Here are some numbered points:
[-0.06  0.74 -0.17 -0.92  2.02  0.96  0.06 -0.31  0.39 -1.29 -1.77 -1.12  0.9   1.32  1.8  -0.76] 0
[ 0.2   0.69  0.7   1.72  0.95  0.5   0.56  0.13  1.9   0.36 -0.89  0.85  1.23 -0.34 -1.05  0.59] 1
[-0.33 -0.19 -0.9   0.89 -0.83 -0.41  1.01 -1.51 -0.73 -1.19  0.14  0.42 -0.59 -1.06  0.54  1.28] 2
[-0.02 -0.1   1.24  2.5  -0.1   0.5   0.94 -0.94 -0.4  -0.82 -0.38 -1.24  1.86 -1.04 -1.35 -1.1 ] 3
[ 0.3  -2.7  -0.6  -0.81  0.74 -1.31 -1.85  0.23 -1.88  0.39 -1.02  1.14 -0.19 -0.04 -0.3  -0.5 ] 4
[ 0.15  0.04 -0.19  2.01 -1.48  0.68 -0.63  1.35 -0.43  0.68  0.26 -1.19 -0.62  0.51 -1.89  1.3 ] 5
[-0.43  1.81 -0.79  0.07  0.46  1.65  0.93 -0.34 -0.12  0.59 -0.03 -1.64  0.6   0.13 -1.28 -0.19] 6
[ 2.42 -1.12  0.07  1.4  -0.14 -0.06 -0.46  0.07 -1.81 -1.65  0.91  0.28 -0.64 -1.04 -1.12  0.39] 7
[-1.18 -1.14 -1.03 -0.11  1.   -0.17 -1.24 -0.41  0.66 -1.78  1.15  0.35  0.02  0.51 -0.12 -0.62] 8
[ 0.81 -0.08 -2.82 -1.13 -0.65 -0.86  1.64  1.76 -0.29 -0.22 -0.09  0.75  0.81 -2.28  0.29  0.22] 9
[ 1.09 -0.69  0.22  1.6  -0.18  1.01 -1.05 -0.17 -0.99 -0.55  1.63 -0.3  -0.82  0.36 -1.51  0.44] 10
[-1.26 -0.4   0.18 -1.05 -0.25  0.12 -2.62 -0.71  2.47  0.83 -0.35  1.87  0.71  1.87  0.05 -0.57] 11
[ 0.5   0.22  0.69  1.97 -2.19 -0.28 -1.65  1.43 -1.56 -0.14  0.08 -1.75 -1.27 -0.46 -1.48 -1.94] 12
[-0.07 -0.24  0.78 -1.89  0.9  -0.26 -1.82 -0.02 -0.25  2.1   0.93  0.19  1.71  0.19  0.72 -2.  ] 13
[-1.23 -0.18 -1.44  0.67 -1.52 -0.22  0.54  0.89 -0.87 -1.99  0.12 -1.42  0.57 -0.55 -0.4  -2.26] 14
[-0.69 -1.    0.22  0.18  0.24 -1.05  1.65 -0.87  1.46 -0.08 -0.79  0.18  0.29 -0.76  1.86  0.07] 15
[-1.87  2.08 -0.88  0.61  1.22 -1.92 -0.22  1.66 -0.7   0.83 -0.46  0.78  0.06 -0.89 -0.25 -0.24] 16
[-0.39  2.02 -0.71 -0.17  0.46  1.43  1.56 -0.75  0.52  0.48  0.77 -1.33  0.45  0.46 -1.09 -0.3 ] 17
[-0.61  1.1   1.04 -0.08  2.77 -0.79  0.15 -0.26 -1.29  1.66 -1.35  1.74  0.51  1.04  0.07 -0.23] 18
[-1.45  0.18 -0.63 -0.46  2.44 -0.84 -0.01  0.47 -1.04  0.12 -0.26 -0.67  0.83  0.56  1.12  0.18] 19
[-0.66 -0.89 -0.04  0.53  0.68 -0.83  2.13 -1.31  1.27 -0.05  0.4   0.5   1.15 -1.03  1.43  0.73] 20
[-0.91 -0.23 -0.98 -0.8  -0.07  0.96  0.29 -0.66  0.44  1.57 -0.2   0.25  0.79  0.29 -0.62  0.31] 21
[ 0.71  0.73  1.19 -0.88 -2.42  1.19 -1.6   1.24  0.69  1.81 -0.16 -2.58  0.16  0.21 -0.88  1.1 ] 22
[-0.54 -0.47  0.07  0.62  1.08 -0.93  2.03 -0.78  1.31 -0.16  0.22  0.34  1.18 -0.33  1.13  0.24] 23
[-0.64  0.82 -0.81  0.41 -1.68  0.8  -1.72  1.01  1.07 -1.35  0.15  0.51  1.41  0.52  0.05 -0.93] 24
[-0.98  0.37 -0.53  0.58 -0.56  0.    0.3  -0.28 -0.31  0.39 -1.47  0.62  0.42 -0.56  0.51  1.25] 25
[-0.42  0.17  1.26 -0.23  3.47 -0.72  0.32  0.3  -0.77  1.78 -1.59  1.31 -1.23  0.64  0.21 -0.2 ] 26
[-0.08  1.06 -0.98 -0.56 -0.43  0.94  1.11 -1.2   0.58 -0.94 -0.93 -0.24  0.94 -0.87  1.24 -0.17] 27
[-0.36 -0.63 -1.1  -0.73 -0.57 -0.08  0.22 -0.15 -0.75 -0.73 -1.15  0.29  0.42  0.31  1.68 -0.86] 28
[-0.18 -1.43  1.04  2.15  1.48 -0.54 -0.55 -1.48  0.45  0.83  3.35 -1.25 -2.47  0.37  0.29 -1.59] 29
[ 0.08  2.43 -0.23 -0.55 -0.27  1.88 -1.75 -0.39 -0.57 -0.25 -2.59 -0.78 -1.22 -0.54 -0.67  0.03] 30
[-0.51  0.08  0.3  -0.56 -1.98  0.35  0.11  0.    0.56  1.82  1.27  1.61  0.68  1.74  0.4  -0.22] 31
[-0.23  1.06 -0.12  1.62  1.97  0.17 -2.36 -0.21  0.09 -0.78 -0.7  -0.68 -0.17 -1.61  0.44 -0.34] 32
[-0.56 -1.04  1.66  2.31  1.14 -0.49 -0.58 -1.25  1.24  0.63  3.99 -1.33 -2.46  0.65  0.51 -1.14] 33
[-0.23  0.42 -0.97 -3.53  0.52  0.96  0.59 -0.16 -0.66  0.82 -1.63  0.79 -1.74  0.76 -0.54  0.63] 34
New points follow, each followed by the number of its nearest point above.
[-0.91  1.13  0.98  1.99  1.65 -0.61  1.15 -1.91 -0.2  -0.4   0.35  1.91 -0.25  0.91  0.75  0.35] 23
[ 1.09  0.19 -0.73 -1.27 -0.45  0.79 -0.79  0.13  0.86  1.25 -0.13  0.75 -1.41  0.51  0.62  0.  ] 21
[-1.99  0.34  0.46 -0.17 -1.92 -1.02  0.   -0.82  1.51  0.81  0.11  1.   -1.   -0.87 -1.67  2.06] 25
[ 1.55 -0.01  0.58 -0.98 -0.5  -0.29  1.04 -0.15  1.51  1.11  0.36  1.52 -0.9   0.83  1.23 -1.19] 31
[-0.32  1.2  -0.15 -0.12  1.78  0.38 -0.69  2.01  1.04  0.64 -0.19  0.64 -0.19  0.79  1.44  0.39] 19
[-0.77  0.82 -0.12 -1.45  0.49  0.4   0.66 -1.21 -0.04  1.41  1.77  1.64 -0.44  1.43  0.8  -1.32] 31
[ 1.72 -0.98  1.4  -0.56 -0.42 -0.17  1.   -0.54  1.95  1.37  0.69  1.49 -1.27  0.73  0.93 -1.52] 31
[-1.05  0.78 -1.02 -1.54 -1.42  0.44 -0.64  0.36 -1.02  0.08 -0.95 -0.34  1.18  1.45  0.48 -0.63] 28
[ 0.61  0.84 -0.2   1.12 -0.47  0.65  1.08 -0.7   0.22  0.24  0.98 -0.13  0.43  1.03  0.21  1.25] 17
[ 0.82  0.88 -0.03  1.46 -0.36  0.73  2.25 -0.85  0.22  0.12  1.08  0.39  0.58  0.79  0.69  0.78] 23
[-0.08 -0.2   0.14 -2.43 -0.76  0.4  -1.36  0.83  1.26 -0.89 -0.14 -0.78 -0.44 -0.37  2.37 -0.34] 28
[ 0.21 -0.48  0.34  0.65 -0.98 -0.01  1.19  0.3   0.92 -0.87 -0.62  1.05 -1.65 -0.14 -0.92 -1.  ] 2
[-0.99 -1.55  0.81 -0.69  0.44 -0.96  0.56 -0.11 -1.39 -1.22 -0.88 -0.1   1.16  0.24 -0.72 -0.25] 28
[ 0.8   0.16  0.87 -1.15  1.38  1.28  0.52 -0.59  2.22 -0.03  0.27  1.63  1.59  1.66 -1.82  0.57] 1
[ 0.62  1.47 -0.68 -0.57  0.45  1.68  1.71 -0.82  0.31 -0.41 -0.86 -0.17  1.41 -0.7   0.89 -0.19] 27
[-0.32  0.13 -0.44  0.44  1.98 -0.14  1.57  0.46 -0.7  -1.79 -1.   -1.33 -0.86 -0.18  0.31  1.11] 19
[ 0.98  0.32  0.85  1.03 -1.85  0.02 -0.5   0.65 -0.78  0.67  0.54 -1.81 -0.89 -1.17 -2.39  0.46] 5
[ 0.97  1.37  0.56 -0.48 -0.65  0.05  0.74  1.32  0.92 -0.26  0.17  0.48 -0.04 -0.36 -0.68  0.44] 1
[ 1.07 -0.74 -1.38  0.41 -2.46  0.49 -3.29 -0.53 -1.32 -0.93  1.14 -0.61 -0.88 -0.93 -0.59  0.23] 10
[-1.41 -0.96  1.23  0.57  0.65 -1.09  1.05  0.1   0.97  1.19  0.33  1.71  0.79  1.25 -0.53 -0.81] 23
[ 0.72 -1.37  1.54 -0.25  0.82 -0.89 -0.29 -0.02  0.83 -0.03 -0.58  0.88  0.07 -0.96  1.27  0.55] 15
[-0.96  0.14  1.12 -2.19 -0.55 -0.64 -1.47  0.62  0.32 -1.47  0.46  0.06  0.    0.08 -0.48  1.37] 8
[ 0.91  0.44  0.99  1.38 -2.25  0.43 -0.55  1.07  0.2  -0.27  0.45 -1.47 -0.68 -1.14 -2.12  0.23] 5
[ 1.49  0.41 -0.43 -0.5   0.67  1.31 -1.05  0.09  0.74  0.93  0.07  0.29 -1.22  0.16  0.27 -0.29] 21
